Each row has a name. After each piece below comes the name of the row it's from, unless a question asks for something else. Each question is about the rows just above it.

[-55 -53   1 -69 -44  -3 -45 -73   6 -98] -> <14>
[-66 -52 -34  -4 -73  31 -17 -62 -18 -54] -> <173>
[ 40  -4  15 -22  15   3  42 -76 -13 -67] -> <131>
[-76  15  -4  42 -22  15  40   3  25  30] -> <70>
[-66 -52 -25 -32 -37  -8  26  16  17  21] -> <90>
[-76  15  -4  42 -22  15  40 -32  25  30] -> <200>
[-76  15  -4  42 -22  46  40   3  25  30] -> <37>
Which row holds this, read backwards? [-4 40] -> <131>
Which row holds [  3  40  15 -22  42  -4  15 -76] read backwards? -> <70>
[-98   6 -73 -45] is which row, read backwards? -> <14>
Which row holds this, read backwards? [ 30  25   3  40  46 -22  42  -4  15] -> <37>

[ 12  20 -57 -48  23]  <37>
[-55 -41 -29 -33  -9]  <131>
[-77 -19 -12  33 -34]  <14>
[ 33  24  -1 -21  12]  <202>
[ 12  20   8 -84  63]  <93>
[-73 -66  48   9  -2]  <90>
[-77 -19 -12 -49  22]  <200>
[-28 -68 -73 -68  48]  <70>
Which row holds this, read backwards? [ 48 -68 -73] -> <70>
Which row holds this, read backwards? [-1 24 33] -> <202>
[-48 -57  20] is which row, read backwards? -> <37>

[ -1   0 -55 -13   5 -12  17 -61 -59  -8 -10  54 -42 -79  17  -2   7  -2
 -75  -6 -20  -3  17 -31  23 -80   0   2  14 -77 -36  -2  59   1  27  -5
   1  16   7  12   3 -87  89   0  17 -12  73   1   6 -55  20 -26  -2 -60
  38  27  -4  18  31] : <131>
[ -1   0 -55 -13   5 -12  17 -61 -59 -10 -42  17 -79  -8  54  -2   7  -2
 -75  -6 -20  -3  17 -31  23 -80   0   2  14 -77 -36  -2  59   1  27  -5
   1  16   7  12   3 -87  89   0  17   1 -12  73   6 -55  20 -26   2 -33
  11  18   3  18  31] : <37>
[ -1   0 -55 -13   5 -12  17 -61 -59 -10 -42  17 -79  -8  54  -2   7  -2
 -75  -6 -20  -3  17 -31  23 -80   0   2  14 -77 -36  -2  59   1  27  -5
   1  16   7  12   3 -87  89   0  17 -12  73   1   6 -55  20 -26  -2 -60
  38  39  -4  22  31] : <70>
Which row holds [ -1   0 -55 -13   5 -12  17 -61 -59  -8 -10  54 -42 -79  17  -2   7  -2
 -75  -6 -20  -3  17 -31  23 -80   0   2  14 -77 -36  -2  59   1  27  -5
   1  16   7  12   3 -87  89   0  17 -12  73   1   6 -55  20 -26  -2 -60
  38  27  -4  18  31]? -> <131>
find: [ -1   0 -55 -13   5 -12  17 -61 -59 -10 -42  17 -79  -8  54  -2   7  -2
 -75  -6 -20  -3  17 -31  23 -80   0   2  14 -77 -36  -2  59   1  27  -5
   1  16   7  12   3 -87  89   0  17   1 -12  73   6 -55  20 -26   2 -33
  11  18   3  18  31] -> <37>
Where do [ -1   0 -55 -13   5 -12  17 -61 -59 -10 -42  17 -79  -8  54  -2   7  -2
 -75  -6 -20  -3  17 -31  23 -80   0   2  14 -77 -36  -2  59   1  27  -5
   1  16   7  12   3 -87  89   0  17 -12  73   1   6 -55  20 -26  -2 -60
  38  39  -4  22  31] appear? -> <70>

[-28  -2  -2  14  -2   8  65 -18 -20  -7 -17  37   1 -46 -57  31  10  -2
  25 -33] : <200>
[ 49  17   1  10 -41  49  11  -3 -29  -1  36  26  -8 -39 -51   1  57 -16
  56 -32] : <14>
[ 22  18   9  26 -20  34  11   3   3  -1   2   0 -28   3 -20 -31   5 -12
  15 -10] : <98>
[-19 -57  12 -34 -42 -23  34  -1 -20  26   2  13  49   0  12   9  62  63
  22  11] : <90>
[-40  -5  12  46   7 -18  11   5  32 -17 -21 -19 -57  12 -35 -42 -23  -3
 -22   2] : <172>
[  7 -18 -10  67 -34 -22  -1   4   8  -3 -35  32   0 -20   1 -65  17  -4
 -24   2] : <131>
Which row holds this, read backwards? [  2  -1   3   3  11  34 -20  26   9] -> <98>
[-23 -42 -35  12 -57 -19] is which row, read backwards? -> <172>
[ 1 17] is which row, read backwards? -> <14>
Which row holds this, read backwards? [ 11  49 -41  10] -> <14>

